Y: rows in 3 groups, each row roughly a mix of its group's directions (one row in no group)
Y (109 x 10)
[[ -3 -13   2   2  13  -9  10   7 -11 -24]
 [ -4  -9  -4   7   2  -6  -3 -26 -17   9]
 [ 16  -9   6   0  -5  22 -15  -9   9   1]
 [ -9   7 -13  25   4  12  11   5   4  -6]
 [ 16  -2   2 -14 -17 -14  -5   9   8 -11]
 [  2  20  -4 -11   3  22  -4   7  13   4]
 [  0  -5 -11 -12  23  -5   1  -8  -5 -17]
 [ 24   8   4  -2 -10   9 -16  -3   9  -9]
 [-22   8  13  10  10  -2  -2  -5 -14 -10]
 [  8 -13 -17   7 -24   9   2   5   4   3]
 [  4   5  11   4  17  17  -7 -18 -11   3]
 [  9 -11 -19  -2 -23  11  -1   3  -4   3]
 [  0  10 -12  -3  20 -11 -12   9  11 -11]
 [-17  19   7   7   9 -12   5  17   1  -1]
 [  4  -7  -5  23  14 -11   8   6 -13  -8]
 [-10  18   9   8  16  -2   3 -19   6   4]
 [ -1 -14  -1   4   4   7 -17  24  10  -1]
 [-16  -3  -1  -5   1   6 -16  -9 -24   4]
 [-20 -12   1   4   9  13   4 -10  -4  18]
 [  4  -3 -11   7 -23   0  12  -8 -18   4]
 [  2  -6   4  -6  16  13 -18  -3  17 -12]
 [  1 -16   6   7  -4   4  -2  21 -15 -15]
 [ 16  -1  -4  24  -3 -13  11   9   7   0]
 [  9 -12  12 -10  15  13 -16 -12   5   2]
 [ 27  -1  -8 -12  -4  -6  -5  -3   9 -13]
 [-15  13   2  18  11   5 -16   3 -10   4]
 [ 10  -2  -1  27  -5   4   8   2  12  13]
 [ -8  16   6 -10 -11   6   1 -15  11  17]
 [ -1   0   8   0  11   5  22   4   2 -24]
 [-12   7   8  -5  24  -4   3  -1   6  19]
 [ -3   0  15   0 -25  -2 -15  -1  11   6]
 [ -2 -15  -3 -22 -14   1   1   4  17   6]
 [ 18 -10   2   9  -6 -14  -1   7  19 -10]
 [  0  -8 -11  -3  -6 -25  -5   8  -5  17]
 [ -2   7  10  14  21  19  -1  -7   1  -6]
 [ -4  16  16   1  24  -8   0  -8   1   3]
 [  9 -10  -6  -7 -11 -17  10  13  18   3]
 [-17  18   7  12  13   8  -8  -5  -8   8]
 [ 18 -22  -4  -6 -11  -6   6   5  13  -6]
 [-11   6  -6  19  -6 -14   5  18  10   6]
 [-18  20   6   4  16  -5 -11  -1  -8   3]
 [ -7  18  14   7  23  -6  -1  -4  -9  -1]
 [-11 -18   8   2  -2   7  20 -10 -11   7]
 [-14   4  -3 -24   2  -8 -14  10 -11  -4]
 [-10  14  10 -14   4   6   4 -19  13 -10]
 [ -6  -7  -4 -12  -4  -7 -18  11  19  13]
 [-11  19   1  21  10   2  -2  -2 -16   0]
 [ 10   8  -5  -1   4  -4 -22  19  14  -1]
 [  2  14 -10   3  17 -15   0  17  14  -3]
 [ 18 -11 -11   7  14   7  10   6  -2 -16]
 [ -6 -10  -5 -14  -9  -1 -21  -9 -13  11]
 [-13  21   5  13  16  -3 -11  -2  -4   9]
 [-12   3   9 -16   9  15 -16  -7  -3  11]
 [ -1 -16  -6  -5  -4   3 -23  -1 -19   2]
 [ 16  12   5  -9 -10 -15  -4   7   6 -18]
 [ 20  -3 -22  -4   3  -6  -6   0  10  15]
 [-11  -1  -7   5 -11 -17   9  22   9  -3]
 [  6   3  -7   0 -14   0  -4  -8  -1 -30]
 [-14  25   4   0   5   1  13  -7 -13   6]
 [ -8 -21  12  -1   0   6  21  -6  -9   5]
 [ -8   2  13   9  -8  24   8  -7 -13   1]
 [ 23  -7  -4  -7 -10   5   2 -11  -1  20]
 [-26  -2   0 -11   7  -5   4 -13   1  14]
 [  2  -4  -7  25  -5  11 -15   6   4  11]
 [ 19 -14   6  -2 -11   6   0  -4  17 -15]
 [  6   4   6  -9   1  26   4 -11  10 -13]
 [  1 -21  -5   5   4 -20   0  -7 -16  -6]
 [ -8   1 -13   5 -19 -12  11   3 -16  10]
 [ -6   2   4  23  13  15  -3  14  -4   4]
 [ 15  -9  -6  14   5 -18  -1  15   8  -9]
 [ -5  10  -8  -6  15  -3 -21   1  15 -12]
 [-15   8  13   0 -14 -10  18  -5 -12  -2]
 [-22   4   3 -15  -4  -4  -3 -22   4   1]
 [  8  -9  -4  -5  -4 -22  -1  23   7  -4]
 [ -4   4  -1 -25   2  -5  -1  -2 -19 -14]
 [ -7   0   3  -7 -23 -10  15 -12 -11  -6]
 [ 17   5   4 -15 -12 -15  -6   7  10 -11]
 [ -2  21   4 -11  -3  15  -3   4  20   3]
 [  6   4 -15   0  18   2  15 -18  -5   8]
 [-11  20   9  -2  21 -12  -7  -1  -4   3]
 [-18  10  -1   1   4   1   6 -11 -19  18]
 [  9 -17   7 -13   2  10 -16   1  18  -2]
 [-13  -6  16  -7 -16  -8  19   2  -6   3]
 [ 14  -2  -2  24  -7   6  17  -6   7   4]
 [-13  15  -2  12 -14  -8  12  -2 -18   1]
 [  1  -3   0  12  -1 -20   1  20  17   4]
 [-22   1  15  -1   6  -1   9  -2 -14 -15]
 [  6 -19   5 -16 -11  14  13  -2  -2  -9]
 [ 10 -12   4 -13  -2  17   2   2   6 -22]
 [  1  -2   4 -18 -16  19 -11  13   5  -1]
 [ 21  -6   1   3 -16   0  -5   3  22   4]
 [-12 -21  -4  -8   8  -3   7   1   1  21]
 [ -2 -12   5   6  18  -4  20  16  -6  -5]
 [-20  10   3  10  19   9 -11   3   4   9]
 [  1 -25   0  -2  -6   0 -10  -5 -20  -7]
 [ -6  17  15  14  -5 -11   2  -3  19   3]
 [ 10 -14  -4  -5  14  10 -11   3  12  19]
 [  5  15   2 -15  -3 -23  -2   3   7 -14]
 [  8  -1  -2   9  10  24  18  -5  -8  -8]
 [-24   5  -4 -14  -7  10  -4   1 -15  -6]
 [-21   3   1  -9 -12  -5   5 -21  -5  10]
 [ 20 -23  -4   2  -6   8 -11   3   8   2]
 [  7  -7  -1  -7  -8 -21  13  15  15   0]
 [  5   7  12   5  17  15  -4 -18 -13   0]
 [ -3  12   3   9   6  -2 -14  20   7 -18]
 [ -4  -3  -8   3 -13 -19  12  21   6  -5]
 [ -3 -29   0   6  -4  18  -1   6  -1   1]
 [ -9  -5 -14   1   1   1  10 -14 -10  24]
 [  5 -21   2 -20  -7  -2  -2   5  18  -1]]
which group is each row in? (one row of each group first)
[-4  8  3 16 23 18 -6 -3  2 -2]
(18)
[  4 -15 -11 -15   9  -3   0 -22  -9  -4]
(48)
[19 -4  5 -2  3 -9  8 -8 23 10]
(76)

[ -1  -8  -6   6  -5 -26  -8  14  -7  11]
(48)
[-27  10   8  -9   2 -15   6  -2   0   1]
(18)
[ 14  -8  -8   5 -11 -19  13  13  10  -6]
(76)
[  0  -2  -1 -15 -11 -16  -7 -18  12  11]
(48)
[ -9  15  12 -10   8   3   8  -9  17 -15]
(48)
[ 11   1   8  11 -26  13   2  -4 -10  -4]
(18)
[  8   3   0 -17  -9  20 -13   7  14  -3]
(48)
[ -3  -7 -11  -9 -19 -19   6   7  -6  12]
(18)
[  5  -9   2  16   0  17  -5  15 -16 -10]
(48)
[  6 -13   0 -16   2   3   1 -15   6  24]
(18)
[ 15  -5 -19  -8   2 -16  -7   1  10  13]
(48)
